500 stands for zero in the data rows.
Every row comes from 2 hidden switches, listed from the one that spreads the rows most; 1 means on and 0 means off. Each one is on in under half of the rows.
Each row in order, then whether each switch is on (1) or off (0), in that order:
tensor([578, 401, 523, 514, 492, 429, 579, 460]) 0 0
tensor([404, 766, 447, 267, 556, 707, 603, 254]) 0 1
tensor([577, 413, 548, 449, 484, 473, 569, 464]) 0 0
tensor([402, 772, 441, 297, 579, 688, 610, 241]) 0 1
tensor([592, 390, 545, 473, 477, 446, 561, 466]) 0 0
tensor([606, 421, 536, 483, 490, 448, 617, 462]) 0 0
tensor([327, 584, 428, 695, 512, 485, 263, 704]) 1 0
tensor([600, 357, 566, 467, 472, 494, 588, 462]) 0 0
tensor([574, 366, 535, 480, 499, 471, 580, 472]) 0 0
tensor([585, 438, 529, 504, 496, 444, 595, 450]) 0 0
tensor([560, 417, 538, 474, 470, 422, 589, 476]) 0 0
tensor([329, 599, 423, 652, 503, 459, 268, 705]) 1 0
tensor([304, 586, 458, 651, 506, 482, 240, 688]) 1 0
tensor([599, 372, 522, 483, 479, 466, 579, 451]) 0 0
tensor([573, 377, 573, 446, 466, 465, 600, 487]) 0 0
tensor([616, 395, 557, 495, 476, 485, 606, 480]) 0 0
tensor([618, 390, 534, 487, 465, 467, 597, 427]) 0 0
tensor([617, 406, 524, 487, 489, 466, 565, 514]) 0 0
tensor([449, 774, 454, 295, 562, 726, 615, 249]) 0 1
tensor([334, 582, 455, 680, 497, 443, 270, 719]) 1 0
tensor([621, 400, 523, 463, 488, 452, 604, 473]) 0 0
tensor([561, 421, 529, 465, 479, 443, 592, 460]) 0 0
tensor([577, 407, 536, 482, 459, 442, 590, 467]) 0 0
tensor([356, 592, 445, 678, 499, 463, 246, 674]) 1 0
tensor([188, 999, 367, 515, 596, 738, 259, 464]) 1 1
tensor([583, 388, 546, 455, 479, 469, 582, 482]) 0 0
tensor([154, 975, 358, 487, 563, 717, 264, 481]) 1 1
tensor([594, 386, 537, 477, 479, 460, 581, 496]) 0 0
tensor([343, 625, 469, 679, 484, 468, 251, 720]) 1 0
tensor([455, 730, 447, 279, 546, 689, 611, 236]) 0 1
tensor([623, 365, 551, 516, 466, 465, 593, 454]) 0 0
tensor([577, 401, 519, 475, 507, 467, 618, 482]) 0 0
tensor([588, 380, 530, 505, 470, 460, 606, 481]) 0 0
tensor([320, 597, 448, 674, 490, 469, 237, 715]) 1 0
tensor([605, 354, 531, 452, 505, 478, 578, 473]) 0 0
tensor([321, 611, 453, 672, 484, 493, 258, 724]) 1 0
tensor([601, 392, 526, 452, 494, 439, 582, 472]) 0 0
tensor([411, 764, 444, 239, 547, 712, 603, 239]) 0 1
tensor([343, 580, 429, 653, 501, 491, 262, 726]) 1 0
tensor([619, 361, 537, 484, 484, 467, 543, 448]) 0 0
tensor([361, 628, 446, 672, 537, 482, 249, 716]) 1 0
tensor([348, 595, 461, 698, 513, 473, 250, 698]) 1 0
tensor([571, 411, 536, 446, 483, 461, 569, 483]) 0 0
tensor([585, 410, 559, 468, 505, 473, 569, 446]) 0 0
tensor([561, 385, 525, 459, 500, 456, 577, 454]) 0 0
tensor([581, 387, 523, 479, 483, 462, 576, 468]) 0 0
tensor([561, 415, 548, 470, 483, 443, 577, 471]) 0 0
tensor([339, 591, 433, 686, 499, 490, 250, 712]) 1 0
tensor([582, 351, 518, 467, 456, 498, 591, 456]) 0 0
tensor([419, 741, 429, 311, 533, 731, 602, 237]) 0 1
tensor([599, 418, 535, 469, 486, 446, 588, 465]) 0 0
tensor([604, 393, 528, 461, 489, 467, 569, 426]) 0 0
tensor([352, 597, 433, 651, 493, 464, 277, 701]) 1 0
tensor([326, 608, 417, 685, 521, 457, 254, 668]) 1 0
tensor([605, 409, 534, 485, 494, 481, 587, 479]) 0 0
tensor([579, 363, 537, 480, 518, 472, 572, 484]) 0 0
tensor([579, 394, 545, 468, 490, 477, 599, 476]) 0 0
tensor([354, 600, 458, 661, 516, 459, 271, 700]) 1 0
tensor([426, 786, 472, 254, 562, 704, 612, 256]) 0 1
tensor([589, 400, 528, 472, 473, 462, 582, 484]) 0 0
tensor([619, 399, 531, 479, 473, 444, 576, 469]) 0 0
tensor([582, 376, 569, 501, 508, 472, 570, 501]) 0 0
tensor([601, 423, 519, 450, 478, 494, 588, 476]) 0 0
tensor([597, 378, 552, 453, 517, 487, 594, 475]) 0 0
